In the rows, zero is written as 128.
Each named move below is a turn or a mirror, shown by a few rows before and after it. Which moves, in which order, take the first row of each later pair to the second? The first pair is answered.
Mepo (before -> after):
[161 103 127 147 118 150 127 167 131 128 127 125 149] -> [157 114 135 141 120 147 122 173 119 129 131 123 153]
[125 141 132 118 117 109  96 107 138 126 139 133  90] -> [125 137 127 117 116 105 101 106 142 124 135 134  90]
[123 117  85 114 105 114 152  92 150  93 137 143 131] -> [115 166 135 105 111 109 136 110 103  97 164 141 152]
Dareg (before -> after):
[112 112 112 134 136 132 130 113 108 119 155 130 136] -> [114 116 113 135 137 132 126 112 107 119 153 130 137]
[107 116  68 149 132 100  95  82 123 130 147 137 126] -> [112 104  52 142 128 112 119  92 135 115 140 147 128]
[121  89 137 144 122 138 112 139 159 149 121 121 114] -> [121  89 135 143 124 138 113 138 153 149 121 121 115]
[117 116 155 119 148 181 141 172 121 116 131 117 111] -> [113 123 168 128 153 170 118 170 112 125 134 109 109]
sedu (before -> after):
[119 141 129 135 119 128 133 125 127 149 118 115 130] -> [117 136 135 135 129 133 132 132 124 149 115 117 137]
[135 114 120 104  79 133  95 115 127 121 141 135 123] -> [138 120 123 115  76 128  88 114 124 134 133 121 119]
[113 145 112 127 115 104 106 100 114 127 146 138 132] -> [115 155 120 135 115 101 103 103 115 138 138 124 131]
[131 120 156 131 135 129  92 147 115 115 139 140  85] -> [132 117 156 130 137 130  92 147 117 111 142 148  83]
Then:
(2 to 3 moves a pair)
[137 155 144 144 139 120 161 157 108 152 106  93 169] -> [142 126 115 143 131 132 184 152 131 142  91  98 162]
Dareg then Mepo
[138  97 104 106 117 146 163 142 157 104 126 152 119] -> [119 135 166 133 148 118  83 132 113 149 149 123 112]
Dareg then sedu
[128 109 183 143 165 144 129 147 112 143 130 105 137] -> [128  83 161 149 175 136 118 125 130 145 130 109 123]
Mepo then sedu then Dareg
[160  85  93 101  86  96 150 117 157 126 127 118  75] -> [143 130 147 112 104  70  90 110 116 158 153  97  75]
Dareg then Mepo
[128 114 129 133 157 118  83 129 115 151 166 152 110] -> [128 130 115 100 131 133 123 136 119 114 177 176 124]
Dareg then Mepo then sedu
[126 119 137 119 153 139 144 156 108 116 129 129 154] -> [118 136 143 121 151 123 111 136  99 119 140 129 149]
sedu then Dareg
[105  86  92 114 124 129 127  91 136  87 147 171 115] -> [107 127 109 153 110 101  81  74 128 142 129 123  91]
sedu then Dareg then sedu
[144 137 154  93  95 142 145 176 132 101 131 151 104] -> [135 145 186 119 121 125  92 163 111 136 138 128  95]
Mepo then Dareg then sedu
[134 171 105 117  79 134 164 143 142 127  81 120 105] -> [136 158 109 124  90 137 170 148 145 134  76 114 107]
Mepo then sedu then Mepo
[133 110 145 117 129 120  84 115 141 128 144 142  67] -> [134 124 157  91 116 143 131 146 130  93 160 163  90]
Dareg then Mepo then Dareg
[128 135 140  88 114 156 164 164 121  96 140 159 137] -> [119 155 174 119 139 116  79 132  94 148 149 124 112]
Mepo then Dareg
[138 153  87 116  87 125 160 119 137 112 113 121 144] -> [128 186 124 118  96 116 131 121 106 124 133 115 151]
Mepo then Dareg
[117 127 181 166 155 133 107 192 119 174 134 100 158] -> [101 106 170 126 172 142 109 176 114 121 181 155 175]
sedu then sedu then Dareg
[133 158 100 112  84 110 109  91 141 112 120 123 111] -> [141 157 103 109  73 134 149 120 145 106 107 124 122]
Mepo then sedu then Dareg
[118 122 130 162 109 107 163 165 139 141 121 120 140] -> [110 115 147 153 132 111 156 171 125 129 141 136 157]
Dareg then sedu then sedu
[145 143  81 131 101 102 120  97 150 138 104 116 124] -> [145 155 105 107  98 135 171 144 133 115 107 135 156]
Mepo then sedu then Dareg
[141 132  87 110 123 104 149  91 153 119 166 150 148] -> [137 140 100 124 133  88 115  76 143 139 166 134 137]
Dareg then Mepo
[173 124 173 125 117 134  89 138 114 140 126 107 102] -> [171  96 169 104 131 156 123 154 119 105 137 134 120]
sedu then sedu then Dareg
[118 111  62 120 122 126 120  69 134 105 156 163 123] -> [107 173 108 116 115 112  94  73  95 120 172 146 131]
Mepo then sedu
[153 118  76  96  87 134 177 111 158  94 105 142 114] -> [155 164 121 141  92 103 110 104 133 165  89  80  91]
sedu then sedu then Dareg
[ 93 117  88 107 108  84 106  98 131 146 138 116  93] -> [ 93 137 120 122 112  83  93 120 111 169 136  98  96]
sedu then Mepo
[123 183 167 119 103  96  61 124 105 176 135 114  95] -> [132 187 150 121  83  92  75 119 120 180 122 105  87]
Dareg then sedu then Dareg
[121 172 179 151 148 146 125 160 107 150 127 100 154] -> [124 142 161 126 157 168 164 175 119 112 139 131 169]
sedu then Dareg
[133 133 101 153 116 119 110  79 141 140 116 122  95] -> [125 167 153 150 131 122  96 111 100 149 136 116 117]
Mepo then sedu
[123 138 178 138 159 142 118 165  94 146 127 117 142] -> [137 106 136 123 147 161 172 174 130 115 107 134 143]
Dareg then Mepo
[136 107 113 171 120 121 134 131 140 172  77  81 120] -> [134 130 121 133 107 152 194 174 126 127  95 109 154]
Dareg then Mepo then Dareg
[119 191 121 109  87  90 119 139 121 142 124  80 152] -> [119 183 116 117  92  83 108 128 128 151 121  72 143]
Mepo then Dareg then Mepo
[143 196 153  93  84 115  94 125 111 111 149 129  81] -> [163 148 116 131  79 110 108 114 159 142 100 103  56]
Mepo then sedu
[141 118 128  98 114 135 145 134 151 105 126 143 107] -> [137 134 134 119 113 111 104 111 142 131 118 120  92]
sedu then Dareg then Mepo
[118 108  88 143 134 157 148 127 135 131 136 143 184] -> [104 145 117 135 137 139 113 116 104 134 162 141 185]
Mepo then sedu then Dareg
[127 117 151 128 180 141 102 145 130 129 138 144 167] -> [130  99 130 140 182 134  95 130 146 139 131 136 154]
Mepo then Dareg
[113 125 136 142 170 125 106 135  87 158 128 130 149] -> [113 118 106 108 147 144 154 140 103 110 136 162 162]
Dareg then Mepo then sedu
[139 105 119 124 148 149 166 160 113 112 141 140 187] -> [126 123 129 114 154 125 117 129  93 108 176 148 185]
Dareg then sedu then sedu
